In the rows, 128 means zero.
Each path below is one point turned by a fixed rotation once a step. After each direction that follows a path, write how fast that rotation turns it, in degrees a step (0 if it stays still).
Each turn is a multiple of 5 degrees from 10 to 175, or 0.
Each row of a path follows its step; steps can be skipped.
Path 1:
step 0: [111 130 135 146 130 138 127 126 137 136 140 126 120 114 118 126 124 128
 139 128 121 130 130 138 133 131 127 131 121 135 130 121 141 140 147 139
 128]
step 1: [130 128 131 130 136 142 128 121 131 140 132 140 122 121 120 146 130 129
 136 118 127 117 125 143 114 134 123 116 124 118 134 119 144 135 123 138
 132]
step 2: [122 134 118 129 125 139 124 126 136 119 135 107 118 116 128 133 145 127
 134 132 134 118 121 139 127 130 130 122 122 119 135 113 138 138 139 130
 132]
step 3: [136 133 131 141 125 145 130 125 136 133 133 123 131 134 121 140 129 128
 144 130 138 107 132 120 135 136 134 124 119 132 136 109 137 125 122 136
 127]
step 4: [138 124 133 139 115 134 133 126 125 121 145 121 124 130 125 150 138 128
 121 124 139 132 127 128 143 125 115 121 123 125 142 120 141 137 132 125
 134]
step 5: [119 134 131 136 123 146 133 136 132 130 133 137 133 113 114 132 134 126
 129 134 137 136 136 126 143 142 127 133 114 132 133 121 145 126 135 124
 122]
step 6: [127 121 135 135 137 133 137 131 133 132 145 138 116 120 122 137 123 122
 139 134 128 134 130 128 124 124 112 129 126 127 145 124 150 130 132 141
 138]
step 7: [117 137 131 135 135 137 135 135 137 118 122 135 121 111 131 145 138 127
 134 122 127 121 121 143 128 138 114 127 117 122 122 120 138 136 135 132
 131]
step 8: [119 131 136 129 122 148 127 131 135 137 134 122 124 138 127 126 132 123
 146 139 130 111 129 140 121 134 122 132 125 124 135 114 140 135 136 133
 138]
Directions:
[128 129 127 125 128 129 128 127 135 130 127 126 129 129 132 127 131 130
 128 127 127 123 127 129 122 133 129 126 134 128 125 129 129 133 130 134
 129] -> 55
[127 127 121 125 133 124 131 129 130 123 126 128 125 126 131 130 127 126
 132 133 128 126 124 125 128 129 129 127 126 125 129 125 127 123 127 131
 129] -> 80
[130 130 130 132 125 125 128 124 128 124 126 131 128 130 127 131 125 131
 129 123 125 129 127 130 130 129 123 124 128 124 128 131 127 128 125 133
 129] -> 125
[127 127 128 129 125 126 129 127 130 128 132 130 130 130 123 125 120 128
 134 130 129 124 130 130 128 126 131 130 132 133 128 127 130 124 127 131
 127] -> 135
Path 2:
step 0: [124 127 120 122 116 129 124 131 115 122 141 133 129 126 134 140 137 134
 122 128 112 131 120 126 131 131 138 129 133 139 114 121 129 135 141 121
 125]
step 1: [134 132 145 125 125 127 145 138 119 125 123 126 116 136 136 134 128 125
 127 129 144 132 121 141 129 128 126 142 132 134 135 117 128 128 135 132
 130]
step 2: [130 120 112 112 141 134 132 118 126 120 130 131 120 132 133 126 118 123
 129 126 117 132 125 136 138 131 126 125 135 125 115 116 122 133 138 130
 133]
step 3: [129 123 135 124 123 125 128 137 139 130 115 124 121 137 125 129 122 139
 130 125 123 131 124 153 118 124 126 124 122 132 135 120 143 140 128 127
 132]
step 4: [119 121 116 124 135 135 123 134 143 130 135 148 116 136 126 124 127 119
 130 125 133 141 128 122 127 144 139 128 127 131 128 126 127 134 129 132
 134]
step 5: [134 152 128 122 120 124 124 134 136 126 121 132 118 123 113 132 131 137
 122 132 120 129 131 133 131 128 128 128 137 145 127 126 132 134 124 115
 133]
step 6: [135 135 135 122 127 125 138 131 128 129 122 137 131 137 125 120 123 133
 131 126 140 140 123 114 127 147 128 119 136 117 131 118 120 128 127 137
 141]
step 7: [139 133 133 126 129 134 119 112 133 117 134 135 132 120 125 134 124 132
 118 125 119 123 122 133 136 131 128 112 121 131 130 121 134 123 134 114
 141]
step 8: [128 130 144 141 125 137 126 131 135 135 129 133 133 145 117 134 131 139
 127 131 133 129 113 126 117 130 125 139 124 115 123 119 131 129 135 136
 134]
Directions:
[127 128 130 131 127 124 128 132 128 129 122 129 131 125 128 130 127 130
 131 132 129 125 123 132 126 127 124 130 126 132 127 131 125 130 128 127
 134] -> 155
[133 126 134 131 127 126 128 129 133 124 131 131 129 124 127 130 131 132
 129 132 129 128 131 122 130 130 125 124 128 126 126 128 128 127 129 127
 126] -> 40
[126 133 128 126 131 129 126 125 132 129 128 125 128 127 125 129 132 130
 128 127 124 123 128 128 125 126 126 128 131 128 121 126 125 132 130 131
 126] -> 135
Path 3:
step 0: [137 119 127 122 127 128 118 141 122 143 116 122 130 136 131 129 128 125
 121 113 118 119 144 132 133 114 135 134 120 137 115 119 123 120 117 127
 130]
step 1: [137 115 144 128 129 112 121 133 130 130 138 137 126 136 118 134 135 123
 138 128 130 128 127 128 126 136 131 121 120 123 135 119 143 131 146 136
 113]
step 2: [136 143 124 132 122 117 120 117 118 133 114 129 128 122 132 125 127 114
 117 131 143 117 129 131 128 141 124 136 122 124 113 118 121 124 134 130
 138]
step 3: [123 129 128 137 125 121 142 138 129 142 126 132 132 128 126 109 129 117
 138 122 127 134 128 127 127 127 129 135 136 128 125 139 137 154 135 132
 117]
step 4: [127 138 138 130 127 134 128 111 125 124 121 113 116 115 138 121 125 122
 139 143 133 134 129 134 128 111 118 125 111 130 131 122 135 129 126 125
 132]
step 5: [112 142 121 123 129 125 131 132 136 121 123 131 133 125 131 126 133 136
 131 144 137 125 117 119 127 128 126 131 147 123 142 144 121 126 143 123
 118]
step 6: [130 123 120 123 133 143 133 115 120 138 133 121 123 125 139 127 130 130
 131 127 118 124 136 134 133 111 136 140 130 124 130 137 106 128 113 118
 135]
step 7: [119 125 146 123 135 131 131 134 131 124 141 132 127 141 123 142 125 138
 140 130 121 133 126 133 121 140 130 115 126 136 148 135 127 128 130 116
 126]
step 8: [139 137 119 127 131 129 123 115 130 124 138 118 129 120 135 138 125 140
 115 117 130 119 121 131 135 147 123 131 126 126 122 129 122 108 114 128
 133]
Directions:
[127 132 128 131 129 131 126 133 130 124 125 129 124 128 129 126 131 132
 126 130 126 130 131 126 130 123 124 131 128 124 127 130 134 126 126 128
 127] -> 65
